Each path is a new rotation, seen through one point. The rows after it are directions, each followed by how far the rotation turns it, in degrees per step (0 if it stays put).
Each turn is a multiple of 5 degrees from 10 to 175, or 0.
Each row of a path follows its step; steps can be skipped.
Rotation 1:
step 1: [ -5  22  29  15  28  16  35 -28  10  19 -13  -2  29 -12   0   5  11   6
  36 -24  10 -45 -26  25  16  15   3   7   5  40   9 -27  -5  -1  -5  40
 -17  15  12 -10 -48  -3 -33   0  26  -6  -9]
step 2: [ 43   0   0 -41  28  18   7  24 -20  12   1  24  -8 -16  -4   7 -15  13
   1  26  -4 -21 -24  18  29  26 -23 -27   4   3  29 -10  20  -4   9  40
  15  -7  -4  14 -16  -4  -3  68  -2  25  -2]
step 16: [ 27   0  10   1   3  25 -31  28 -13  31 -23 -20  19  10  12  21  22  -6
 -32   4   2  31  -9  56  30  41   2   1   5   5   0  36 -20 -17   8   3
 -22 -33  33 -21 -17 -19  -4   4  20   4   5]
step 18: [ 26  -8  12 -22 -16  -3   8   9  12 -16 -28   9  19 -36  13  18  14  25
  51  13 -19   6  43  40   4  19 -21 -13   8   6 -24 -33 -15   3  14 -13
  17  21 -37 -10 -15   5  -3  44  21  15   4]
step 20: [ 29   4  35 -13  21  18  14 -25 -23  14 -19  17   3  13 -18 -27  -1  27
  21 -27 -11  10 -14 -31  31  26 -16  31   1  20  20  34 -13 -30  12   9
  35 -28 -18   9 -55   7   7   6  -8 -13 -17]
step 22: [ 26  22  19  -4  42  -6 -17  23  27   5  -6  15  25  17 -10  16 -21 -12
  -2  -9   2 -54  18 -11  -4  20  22 -30 -35  37  -1  -5  15  26   6   8
  -1  40  -1 -17 -33  -3  10  18 -31  29  -5]
step 31: [  4 -29 -15  -6 -17  32 -12 -34 -22  -1 -19  31 -11 -11 -22  15  26 -17
  17  -5  22  10  17  27 -52  52  10  14 -19   6 -24  12 -15 -32   7  36
  10  44   0   9  -5  -9 -20   6  -9   8  -5]
Directions:
[ -2  12   0   5  -1   0   8   6   2   6   3   0   9   5   1  -9   1  -2
   1  13   6   2   7   2   2  -1  -7   3   6  -6  -2  -9   4  -5 -10   7
   9  10  -1  15  -4  -7   3   5   9  -1   6]	65
[  0   5   4   2  -3  -8  -7   4  -1  -4   2   1   4   5   0 -10   6   0
  -1 -15  11   2   0  -3   9   0  -6   1  12   2   7   5 -15   3  -3   2
  -2   0   1   1   0   4   3  -4  -1 -19  -8]	110
[  1  -3   3  -6   2 -11  -1  13  -3  -7  -7  -3  -9   0  -2  -1  14   4
  -1  14  -4   5   5  -1  13  -1   3   0  -2   0   1  -8  -3  -3  -8   3
   1 -14  -4  -6  -3  -8  -8   3  -8  -1   1]	155
[  9   2  10  -5   0   1  -3   4  -8   2  14   2  -2   1   3   6   0  -5
   6   3 -10   0   6   3   1  -9  -8  -8   4   7 -11  -7   5  10   2  -7
  -4   5  -3   7   5   3   3   1 -14  -9   1]	95
[  1   4  -1  -8  -6  -7  -1   3  10   1  -7  -4  -9  -2  11  -1  -5  -5
   5   0  14   5  -2   4  -2  -6  -2   1   1   7   5   0  10  12   3  -2
   2  -6 -12   5   3   7  -2   9   5   6 -12]	70
